One vector is turned by the same rotation once a step. Each row is the vector after some number of steps, and that number follows the row.
The counts run from 0 to 266.
[  1 -10  17 -21 -17  -5  -1  19 -27 -10   4  -3 -14   6  20  30   3  45
 -12  33 -50  29   6 -20  36  16 -12  -4 -21 -15  19  31 -24  26 -10  18
 -24   1  10  46 -17  15   8   7  21 -27  53] => 119
[ 23   3 -10 -17   3 -16  27  17 -12 -18  -8  27 -31 -19 -19  -1 -26 -25
  10  22   3 -29 -31  14  14  -4  21  -5   1 -50   3  41 -31  46  -4  -3
   4  12  -2  22  41 -43 -17 -12 -18  -3  20] => 108
[-56 -34  23  16  -8 -17   5 -33  -1   8   8 -14   1  47 -16   6 -25 -17
  21  21   9  14  26 -12   1 -21  -7  -5  -8  26  19  12  15  45  -1  46
 -23 -36   1   5 -24 -23  17  36  12 -23  34] => 221
[ 39 -23 -14 -15  -6  11 -32  -2  -1 -54   2  20 -28  -3  -9  15  -8  17
 -60  29   8 -27 -24 -31 -14  -1 -31 -16 -11 -20  24 -26 -18  31 -10   0
  -5  -2   9  -3  -6  -9  -5  -1 -14  41  -4] => 35
[ 32 -27 -17 -15   7 -28 -30  -3  17 -34  24  15  -8  25  27  13  -8  36
 -26  45   8   9   8 -40 -10  19  -7   1   0  31  31 -23  17  36 -25  16
  -4   2  -1 -27  -5 -13  -7   6 -36   9 -40] => 169
[-44   4 -11   6 -10  48  22 -27  -1  -4 -32  18   7  -2  -8  -5  -5 -21
  38 -62   0  -1 -35  29  -3  -9  16   3 -16 -16   6  -7   4 -43  15 -20
 -15 -27  31 -10  24  -4  21  21  33   1  21] => 209
[ 19   8 -38 -22  16   1 -19 -11  -5 -49 -18  23   2 -31  15  17  -4  27
 -37 -11  -8  -6  -7 -29 -32  18  28  25 -22  16   7 -41  38  10  -9  -2
  14  14  -1 -16 -37 -20 -12   8 -25  22 -44] => 100
[ 17  31   6 -13 -23  39  18  16 -13  13 -33  -1  -3 -50 -14  -7 -16   2
   7 -41 -22  -8 -11  38  16 -15   2  11 -12 -45   0  17 -24 -31  -4 -15
   4  23   4  29   9   1  -8 -21   9 -25  41] => 263
[ 18   5 -11 -13  14 -35  22   7 -16 -16   0  34 -33 -32   4   1 -17   2
   8  -2 -12   9 -28  34  10  25  40  20 -14 -50 -24  50 -25  46  16  -2
  19  23 -17  14   6 -14 -14 -11   0  26  -6] => 178
[-12 -37  21  -9  -3 -31  14 -14  18  34  17  11   7  70  -5   5 -26  -9
  -1  23   3  20   7 -11  31  -8 -28 -24 -15  36  29 -14   0  48 -32  23
   5   5 -11  -9  25 -33   4   7 -23   2  13] => 87
[ 15  10  32   9 -20  35 -28   1   0   2  -1  -4   2 -32  30 -24 -10  53
  21 -14   0  10  30  39  -9   3 -28  36  12 -13  16  25 -17 -53  -3   1
  -9  -6   5   8 -19  53  -9 -17  31 -10  26] => 198
[-17 -17  30 -11  -8   3  -3 -48   1  20 -25   9  22  12   3   4 -45  20
 -19 -25  -5  22  30  -7  -8  -3   4  21 -45  34   3 -30  43  13  -9  37
  12 -10 -31   3 -62  -5  13  25 -14  -3   4] => 15
[-27 -20 -30   4 -10   7  -1  11  -4 -13  27  -8   5  51  20   9  25 -10
  38  21 -11   4  -3 -32   4   3 -10  -8  16  25  37   2   2 -11  -3   2
 -43 -18  52 -26  47 -18  20  22  24 -21   9] => 136
[  9  27 -40 -22   0 -18   7  42 -34 -24  15 -22 -20 -35   7  17   4  -1
   8  23 -31  -1  12 -37  -2  -3  34  10   7 -30  -1  46  -6  35   4   6
 -20  31  12  26  -4 -35 -18   2  -6 -42   1] => 184
[ 10  -1   7  17  -2  -9 -28  28  13  -2  44  -9   4  24  38 -18  29  27
  40  10  22  11  15   2  -5   8 -30   8  40   8  22  30 -18 -39   2 -11
 -22  -4  25 -29  34  28  -6 -16  38 -11 -20] => 61
[-24 -19  36 -15   8 -40  26 -24  11  47  16  16  -3  53  -7  -1 -27 -11
   3 -22  -2  36   4  23  33  -7 -17  -9 -22  16  -7   4  -4  48  -9  10
  19  13 -30  -5  -2  -3  11  -2  11  24   7] => 227
[-24 -15  16  25  -2  27 -16 -22  -2 -16   3 -11   0   4  38 -15 -10  27
  49   6   7  14  27  19 -27  13   7  32   8  14  21  25   5 -32  12  19
 -29 -47  18   2 -17  33  16  21  30 -14  29] => 64
[ 38   1   3  -7  15 -51 -13  20  -1 -35  37  16 -39  -5  24 -11  -8  16
   3  43  23   5  -3  -1 -19  17   2  10  21 -31   1  48 -34  48   5   0
  -3  13 -11  -2   9  -9 -20 -20 -11  15 -23] => 249
[-49  17   3   9  -2  21  18 -34   2  16 -23   2  13  -3 -48 -19 -10 -31
  19 -78  31  -6  -9  31 -15 -31  12   3 -18 -27 -25  -8   2 -10  29 -16
  -5 -10  -1 -16  -9  -1  17   2  34  26   2] => 74
[ 34  42 -24 -23   8  12 -25  16 -17 -43  -4  -3 -17 -75 -13  -3  -2  15
 -27 -17  12 -23   2   1 -29 -10  28  19   1 -48 -15   8  -3   2   7 -21
   6  32  -4   8 -28   0 -21 -13  -1   6 -33] => 181
[ 22 -10  22  -8  21 -60   3  -2  22  25  38  27  -4  25  18 -15  -9  23
  -1   3  13  43  10  18   6  22  -8  13  -3  10  -2   4 -10  33 -15  -6
  30  31 -24 -25   7   9 -12 -22  -6  31 -45] => 93
[ 28   3  40  -1 -32  44   1   6   0   1 -18  10  -3 -22  -9 -13 -29  16
  -1  -3  -6 -18 -11  40  18 -16 -41  -5 -13 -39  25  20 -43 -16 -18   0
   0  -8   9  38  28  14  -7 -16  11 -16  66] => 193
[ 35   4  18   3 -13 -12 -12  16 -20 -28  12 -11 -25 -42  -3 -15 -34  11
   7  46   4  -7  22   7 -11 -12   9  16  13 -47   8  62 -29  30   2  26
 -11  -3 -12  31 -11 -11 -23  -4 -13 -38  29] => 113
[-13   3  50  15  -7   4 -22 -40  25  19  15 -23  17   3 -24 -38 -32  -2
   0 -21  59  -4  50  13 -32 -49 -22   4   6  -1 -10  -5  12   1   2  17
   7  -8 -34 -17 -30  14   2  -9   8  12 -14] => 9
[ 41  11  -1 -13 -14 -18 -35  38 -14 -31  51 -28 -12 -13  12  11  12  39
 -26  39  -1   2  29 -43 -10 -10 -27 -10  15 -14  18  27 -26  23  -6   6
 -20  27   2  17 -15  14 -20 -11   9 -25 -12] => 115
[ -1  -2   4 -20   7  -9  40 -27  13  25 -42  48  -2   2 -12  -8 -46 -10
   9 -39  -9  20 -26  37  21  13  28  19 -38   1  -3  -9  22  18 -17   1
  44   8 -20  -9   5 -34   1  -1 -32  17   4] => 21
[ 37   4 -34 -12  30 -44  -3  22  15 -29  24  11 -14  -2  20  -7 -12 -10
  21  45  14   8  -2  -3 -18   7  32  19  22   9  17  23  14  38 -14   9
  10  27   1 -26  28 -42 -20  -6 -40 -16 -37] => 28
[  8  33   3 -24   6 -38   3  41 -34  -3  32 -15 -24 -36  15  11   8  24
   0  -1 -26  22  15  -3  15  13  10  13   2 -33 -17  56 -28  32  12   1
 -11  36  -5  32 -10   9 -15 -17  23 -20   2] => 44
[ 12  -9  20 -10 -27  20 -10   3 -25 -18 -11 -11  -9 -25  12  16 -20  46
 -11  27 -31  10  11  -5  13   3  -3  15 -24 -16  24  26 -16  14 -11  32
 -22 -10  10  57 -40  13  -1   6   9 -32  63] => 118
[ 49   3 -31  -3   8   6 -42  -3  12 -54   1   5   2 -25   6  -9 -11  13
 -17  29  19 -29   8 -30 -49  -4  13  15  15   7  21 -19  23   5 -19   3
   2  -2  -1 -18  -7 -31 -23   2 -47  -5 -35] => 30
[ 17  13  23  -6  -9  19  16 -24  31  29 -23  19  16  -5 -37 -27 -46 -26
   2 -38  27  -6  -3  31  -8 -35  -5   3 -14   5   1 -33  20 -11 -34  -5
  40  20 -28 -30  21 -25 -11 -13 -40   2 -16] => 160
